128 stands for zero in the data rows.
Here are some points, each followed by its number:
[156 101 104 193 133 152 118 133 137  90 109  73] 0
[106 148 195  99 145 143 148 127 140 139 100 126] 1
[158 209 160  75  98 145 159 169 134 244  83  83] 2
[116 165 128  69 129 152 136 127 167 120  86 127] 3
[174 120 111 125 147 174 141 123 204 114 130 102] 4
[141 125  57 209 100  97 125  97 140 124 155 205] 5
[130 114 234 114 133 140 179 133 103 141 100 103] 6
[116 138  74  88 114 109 105 122  80 113 142 223] 7
[109 134  68  72 108 119  95 125 123  89 124 146] 8
[142  89 143 163 122 140 173 128 224 106 102 117] 9
[108 114 206  64 168 128 166 125 137 169  88 109] 10
[112 128 101 238 106 123 130 105  99 111 158 105] 11
[137 134  86 193  87 113 121 126  68 151 133 149] 12
[ 93 136  59 255 129 109 137  99 141 113 152 183] 13
[172 133 113 127  89  96  99 124  83 141 157 144] 14
[ 96 139  85 121 108 133 146 154  60  83 100 126] 15
[187 114 114 144 127 158 149 131 194  95 114  82] 16
[195 130 206 255 159 143 131 136  65 191 104 119] 17
[165 125 156  82 157 146 169 118 114 110  97  96] 18
[210 115 153 164 129 140 149 138 136  95 100  93] 19
[114 122  67 112 103 113 112 125 119 140 182 157] 20
[101 120 166 112 228 152 147 134  98 122 106  93] 21
[ 93 160  76 106 115 109  80 125  69 212 144 117] 22
[142 168  74 255  93 107 131 114 103 121 209 255] 23
[178 121 132 144 131 157 147 129 193  96 111  83] 24
[110 132  85 168 112 102  80 126  88 128 129 128] 25
[112 107 200 136 142 155 162 145 118  99  96 114] 26
[ 90 170  47  48 143 105  90 128  78 128 176 161] 27
[151 122 133 140 139 154 139 145 110  98 106 132] 28
[172 150 149  90 117 159 133 142 217 158 107  85] 29
[ 97 132  58  83 112 101  96 104 102 101 145 170] 30
[ 82 129  98  74 119 104  95 126  88 150 151 201] 31
[106 149  80  99 114 110  81 129 153 106 131 156] 32
[109 149 145  92 147 153 157 132 114 186  95 110] 33
[ 84 163  91  80 108 105  92 126 106 142 156 123] 34
[132 128 158 152 182 150 144 125 195 121  98 135] 35
[ 91 158  50  47 118 102  93 133  70 132 162 100] 36
[190 117 119 153 129 158 145 129 202  88 114  76] 37
[ 94 156  51  50 118 102  93 132  73 129 161 111] 38
[142  89 250 204 137 142 140 140 120 143 100 133] 39
[108  95 175 152  90 120 133 145 113 151 148 129] 40
[141  88 255 136 157 126 156 174  73 160  99 100] 41
[ 81 122 112 141 111 109  85 124  85 221 180 184] 42
[102 130  62  86 112 107 103 104 116 104 141 158] 43
[132 113 166 149 196 142 124 114 139  98 117 111] 44
[ 77 120  82 107 141  95  97 119  78 155 176 150] 45
[159  99 128 117 139 145 145 138 114  96 108 129] 46
[147 163  80 243 101 113 134 115 125 114 197 238] 47
[ 90 102 115 255 139 125 161 137 229  99 104 145] 48
[ 98 102 138 123 119 114 118 116 143 111 133 166] 49
[ 72 111  65 108 109 145 148 159 125 104 110 112] 50
New points follow, each followed by the numbers of its three nearest points above by angle, nearest first.
[136 113 166  81 160 175 187 164 113 115 104 122] 18 26 6
[159  91 133 102 147 152 152 143 114  94 101 128] 46 28 18
[109 111 192  67 160 133 162 125 138 160  92 107] 10 1 6
[172 131 115 129  97 106 104 128  85 138 151 136] 14 12 25
[110 111 210 132 145 152 164 146 106 102  95 114] 26 6 41
[ 83 145  53 255 109 121 100  96 186 120 154 138] 13 11 5
[204 162 166  92 139 148 125 138  98 131 118  80] 18 19 2
[175  95 215 180  96 116  96 137 123 159 128 177] 39 40 17
[ 87 125 175  99 195 144 136 127  61 156 117 116] 21 10 33
[ 85 113 147  65 147 127 176 141 117  82  90  78] 18 10 26
[104 150  84  76 107  95  95 111 192 120 162 136] 32 43 8
[139 149 163 155 102 119 145 186 133 255  99  89] 2 33 17
[113 122 224  72 157 149 164 128  78 101 124  82] 6 26 18
[155 131  80 146 107 121 144 162  85 186  81 163] 12 22 14
[221 165 183  98 140 155 132 140 100 132 109  75] 18 19 2
[135 121  72 193 108 107 128 102 148 124 149 193] 5 47 13
[184 113 117 137 149 186 151 125 221 108 120  92] 4 16 24
[101 166 228 136 193 124 113 151 127 165 111 124] 1 41 10
[139 111 155  77 160 174 189 162 132 115 101 120] 18 46 10
[200 111 170 172 130 140 148 139 134 103  99  99] 19 24 37
[ 95 152  82  67 110  96  98 115 190 129 163 147] 32 43 34
[115  97 205  70 222 145 135 167  75 138  96  83] 21 41 10
[155 102 105 198 131 151 115 134 135  90 108  74] 0 37 19
[ 91 166 220 158 191 119 110 147 138 166 112 133] 1 39 41
[127 104 159 178 133 133 156 119 180 104 104  79] 9 24 37
[108 130  81 255 100 119 123 101  98 111 168 109] 11 13 12
[125 116 198  86 140 140 159 136  90 110 103  97] 6 26 18
[ 78 106 222  93 240 157 169 145 112 111 103 146] 21 26 1
[162 111 146 140 145 162 144 155 105  98  96  98] 28 46 19
[113 118 104 111 121 118 119 125 114 139 170 144] 20 45 31
[ 94 148  50 228  99 102 115 105 152  82 143 179] 13 5 47
[134  88 145 167 121 145 181 125 226  95 105 123] 9 48 24
[108 110 208 139 145 154 163 147 108 101  95 119] 26 6 41
[167 126 141  70 148 141 151 120 116 111 102  96] 18 46 10
[138 140  82 216  88 112 118 122  75 144 139 160] 12 23 5
[ 99 117  73  94 102 107  97 126  65 163 180 139] 45 20 38
[129 113 165 141 190 144 130 120 137 100 113 109] 44 21 35
[165 111 167  83 195 159 137 125 123 132 115  72] 18 21 10
[177 105 150  90 137 141 177 136 141 140 115 107] 18 10 29
[131 113 156 104 124 121 163 147 136 103 109 122] 26 6 18
[101 144  89  77 142 116 121 127 118 170 144 182] 31 27 7
[135 188 153 160 113 118 104 133  82 255  93 102] 2 22 17
[100 125 171  95 186 141 141 126  70 149 115 111] 21 10 33
[140 103 224 188 140 160 156 108 100 117  91 105] 39 26 6
[ 86 150 131 112 101 102 122 129 145 132 143 118] 34 32 36
[147 121 173 110 118 141 143 106 114  98  98  80] 18 6 26
[179  93 150 156 131 128 160 115 255 105 108 118] 9 24 37
[179 105 155  86 140 147 188 140 147 144 110  83] 18 29 10
[175 106 164  91 144 145 185 139 146 144 110  92] 18 10 6
[181 113 179 247 101 124  88 134  83 151 119 127] 17 39 12
[153 100 133 100 138 146 146 144 110 106 106 125] 46 18 28
[109 147  91  85 111 101 101 114 196 120 159 137] 32 43 8
[ 94 158  75 103 117 111  81 124  70 204 148 120] 22 34 45
[178 124 152  69 153 147 162 118 120 102  94  93] 18 46 10
[ 84 169  89  75 104 104  91 124 107 144 154 117] 34 36 38
[100 124 154 106 211 144 140 131 113 122 115  99] 21 44 10
[ 82 124  77  99 137  95  96 122  76 147 170 161] 45 31 27
[161 208 157  83 102 141 153 167 129 240  85  85] 2 33 29
[ 93 103 123 255 142 129 163 134 211 100 102 136] 48 9 13
[112  98 248 134 161 154 150 120 105  89 116 102] 26 6 41
